128 stands for zero in the data rows.
Here are some points, each followed by its number:
[116,134,134,101,121,127,150,134,112,116,128,129,95,93] 0
[123,133,127,119,119,126,126,134,131,128,129,130,130,133] 1
[130,87,110,137,132,160,106,161,151,166,181,145,172,148] 2
[102,148,95,147,139,141,144,139,140,141,166,147,167,161] 3
[117,82,127,133,161,129,146,154,96,143,155,117,118,97] 4
[133,123,143,131,128,124,127,118,119,120,120,126,93,115] 5
[153,119,152,106,99,119,117,121,114,117,104,115,94,100] 6
[109,145,92,155,146,145,127,149,147,144,171,149,182,170] 7
[151,105,161,115,120,122,112,101,126,123,97,114,106,101] 8
[142,126,115,131,113,140,112,130,151,142,144,135,151,154] 9
[134,104,127,157,142,122,112,123,138,138,140,131,171,141] 10
[146,96,154,115,112,138,103,120,125,135,110,117,110,97] 11
[162,127,158,99,80,130,105,107,139,128,94,114,94,109] 12
[105,178,124,102,122,119,179,136,102,102,101,123,79,99] 13
[134,117,134,131,131,115,126,120,119,122,110,118,124,120] 14
[158,127,164,143,118,92,106,79,134,101,72,123,131,152] 15
[116,142,127,133,144,123,143,123,120,114,124,147,116,124] 16
[94,159,87,133,147,153,145,155,136,130,168,147,157,148] 17
[143,120,142,105,103,133,115,138,140,124,120,128,112,113] 18
[147,132,165,103,103,99,118,94,112,102,66,111,91,99] 19
[142,80,153,124,143,117,121,126,117,141,110,110,113,98] 20
[119,167,143,147,148,100,146,85,109,96,82,124,112,138] 21
[135,125,122,99,102,161,119,143,145,140,134,135,120,109] 22
[164,139,153,106,78,132,100,112,123,113,88,126,91,107] 23
[150,118,157,107,104,133,119,121,132,127,106,118,100,98] 24
[152,84,153,134,139,123,104,128,114,132,108,110,125,116] 25
[145,122,136,107,102,129,105,124,143,132,124,127,120,124] 26
[152,106,152,91,82,137,106,130,144,132,111,119,105,95] 27
[40,219,49,132,173,138,223,170,101,114,174,159,122,157] 28
[121,100,115,146,152,141,132,145,126,144,159,130,153,138] 29
[153,72,142,117,116,139,103,135,136,148,132,115,121,104] 30
[152,109,132,139,117,137,100,133,160,147,140,132,164,154] 31
[128,127,126,116,115,127,141,134,114,123,116,127,111,115] 32
[119,136,103,147,131,145,114,132,160,146,169,148,181,172] 33
[130,115,117,138,127,143,121,134,135,141,161,136,154,124] 34
[131,111,134,150,149,99,122,114,131,128,122,118,152,149] 35
[131,122,134,131,137,119,144,127,116,120,116,119,123,126] 36
[118,121,105,151,145,143,122,140,148,145,163,138,164,152] 37
[123,146,120,104,129,128,150,134,118,111,123,124,90,100] 38
[74,202,36,145,135,174,158,178,173,153,226,179,200,211] 39
[162,78,144,151,136,122,93,114,138,141,121,126,147,133] 40
[144,103,138,114,112,129,108,117,131,134,115,118,117,112] 41
[88,161,67,138,142,163,155,168,143,148,185,156,153,156] 42
[146,95,135,137,122,141,100,129,145,146,152,134,145,132] 43
[156,92,150,142,131,123,89,115,145,144,128,123,151,135] 44
[145,116,123,138,122,135,92,125,158,143,141,141,158,151] 45
[117,184,115,103,98,127,144,123,128,108,110,134,111,128] 46
[138,89,141,105,126,126,122,133,123,142,138,114,112,103] 47
[122,155,110,122,121,138,134,136,141,122,145,140,134,142] 48
[141,116,131,162,151,119,117,114,123,126,128,126,152,140] 49
[109,126,105,148,140,134,128,132,140,142,153,142,159,159] 50
[147,119,159,106,122,118,125,123,106,124,110,111,88,82] 51
[149,102,152,132,121,112,107,111,126,119,94,116,122,129] 52
[104,171,110,119,126,133,142,139,132,129,132,136,122,136] 53
[144,98,125,97,97,139,111,129,134,131,124,119,111,96] 54
[141,143,136,112,106,126,121,121,136,120,108,122,112,116] 55
[135,118,121,143,147,140,116,125,139,131,131,137,145,135] 56
New points follow, each followed by the numbers of its three nearest points above, looking only along the 4 directions in which the numbered points spread most, nearest first.
[0,255,0,178,174,192,211,205,183,141,255,219,255,255] 39 28 42
[164,102,150,104,87,132,111,123,143,138,117,115,108,106] 27 54 11
[142,124,132,100,102,146,136,143,144,157,139,129,113,107] 22 54 18
[132,68,133,141,151,133,121,148,117,149,149,119,130,110] 4 47 29
[156,84,154,113,121,125,107,123,122,131,109,109,98,87] 11 20 8
[140,107,127,158,143,126,107,122,139,138,143,131,171,156] 10 56 49
[5,241,0,181,180,203,214,217,170,169,255,217,255,255] 39 28 42
[106,170,125,161,158,103,143,104,97,102,108,131,146,161] 21 16 35
[120,134,124,117,125,128,134,135,137,130,137,129,125,131] 1 48 32
[151,142,135,121,98,129,108,119,149,126,118,138,132,144] 26 55 1
[120,160,112,121,124,132,150,131,132,120,132,120,118,139] 53 48 16
[41,215,55,132,165,151,221,165,98,119,175,161,121,143] 28 42 17
[147,85,124,127,121,144,120,142,148,156,151,132,144,121] 43 34 30
[143,120,144,105,102,133,115,142,137,131,115,127,108,106] 18 54 24
[142,85,123,128,128,143,107,141,166,151,148,132,146,114] 43 34 31
[124,119,122,125,128,142,133,161,140,141,161,137,143,125] 34 29 56
[150,138,139,115,96,129,98,111,144,125,121,135,132,146] 26 55 18
[133,120,130,124,118,124,118,129,138,132,132,127,122,130] 1 26 14
[133,112,148,97,116,133,132,125,117,131,119,114,81,71] 51 6 24
[120,132,123,141,139,120,123,119,123,129,128,129,141,141] 56 49 1
[135,114,139,137,135,120,125,112,121,121,115,112,122,115] 14 36 5
[125,113,125,139,140,132,121,129,125,132,131,131,143,135] 56 49 34
[116,147,92,148,147,137,147,147,137,135,161,147,160,169] 3 7 50
[119,108,121,147,151,137,137,139,122,142,148,127,150,138] 29 56 34
[139,92,141,123,126,132,131,138,114,141,124,123,115,105] 47 20 41
[23,76,0,255,255,180,172,203,142,182,255,184,255,255] 39 7 42
[135,128,125,119,130,139,119,133,141,132,134,135,136,133] 1 56 34
[153,70,152,126,119,133,101,137,133,146,135,116,120,95] 30 47 11
[127,91,103,141,138,147,112,159,155,164,176,141,162,135] 2 37 34
[124,174,160,147,121,72,141,82,97,82,64,114,113,137] 21 15 19
[131,153,142,111,110,118,133,123,121,121,102,124,112,122] 55 32 5
[77,178,68,121,143,163,163,173,148,137,182,158,140,162] 42 17 3
[98,173,111,125,130,131,164,145,119,117,139,138,112,127] 53 16 48
[165,119,148,110,91,132,102,119,152,131,112,123,121,124] 26 18 41
[126,134,128,122,120,130,125,134,112,120,132,130,124,129] 1 32 36
[123,133,124,117,126,135,134,138,136,138,133,126,126,126] 1 32 48
[151,90,137,129,112,136,107,122,149,148,141,133,146,131] 43 44 31
[116,155,126,130,134,119,151,118,110,114,116,127,112,115] 16 36 32
[165,130,183,117,100,95,95,69,115,93,57,103,91,125] 19 15 23
[115,147,122,124,132,121,137,128,119,121,123,128,122,124] 16 36 1
[154,84,157,131,133,118,107,119,119,127,110,112,131,110] 25 20 52
[149,72,142,128,136,134,102,137,139,148,131,122,133,114] 30 43 25
[122,115,133,129,158,126,148,142,111,127,122,125,113,106] 36 5 32
[78,189,121,82,120,125,199,154,92,96,115,123,40,68] 13 38 0
[98,175,118,99,116,128,183,141,107,107,121,129,70,92] 13 38 0
[107,166,131,157,166,94,161,105,117,104,113,122,144,153] 21 16 35
[137,96,149,137,142,119,114,129,123,130,124,121,126,116] 25 14 20
[147,89,151,141,138,113,115,105,118,125,108,115,126,114] 25 52 20
[137,146,127,132,113,126,115,115,134,116,122,126,127,137] 1 55 26
[144,125,130,139,134,134,111,128,133,134,134,131,161,141] 56 10 9
[143,116,134,115,98,130,109,128,143,137,119,129,121,119] 26 18 41
[134,136,116,128,107,150,115,126,153,129,144,140,158,155] 9 45 31
[117,159,139,136,144,91,148,97,103,92,102,117,112,134] 21 16 36
[125,110,124,138,128,132,118,130,134,139,141,132,148,140] 56 34 10
[141,104,144,117,110,124,112,127,130,136,118,117,117,111] 41 11 18
[129,126,112,127,135,148,125,150,136,143,163,138,146,133] 34 29 37
[134,94,152,98,120,129,126,125,116,128,112,117,78,74] 51 6 24
[140,125,133,141,120,126,113,117,137,125,123,126,146,142] 56 1 49
[97,176,105,117,134,138,160,145,108,116,134,143,108,125] 53 16 38
[118,134,106,119,121,159,126,158,146,146,165,137,143,131] 34 48 9
[120,130,126,116,130,130,143,136,112,127,126,140,114,111] 32 16 0
[130,94,134,141,150,132,118,130,127,147,137,125,135,131] 56 10 29
[130,123,133,133,135,127,127,131,131,140,135,132,139,137] 56 1 34
[134,88,142,141,143,115,116,124,121,136,128,123,133,116] 25 20 14
[104,143,97,145,156,148,149,140,142,133,156,144,162,156] 3 17 50
[133,119,157,118,130,128,123,133,123,127,111,122,112,111] 5 14 41
[126,132,137,124,125,138,122,133,129,124,124,123,128,126] 1 32 14
[107,155,94,150,144,135,138,145,142,123,164,148,162,164] 3 17 7
[163,100,159,121,116,106,98,98,128,128,81,112,112,100] 8 52 11
[146,99,127,129,117,138,107,130,149,153,146,135,151,130] 43 31 45
[148,87,109,126,134,139,111,141,145,152,145,127,146,123] 43 34 56
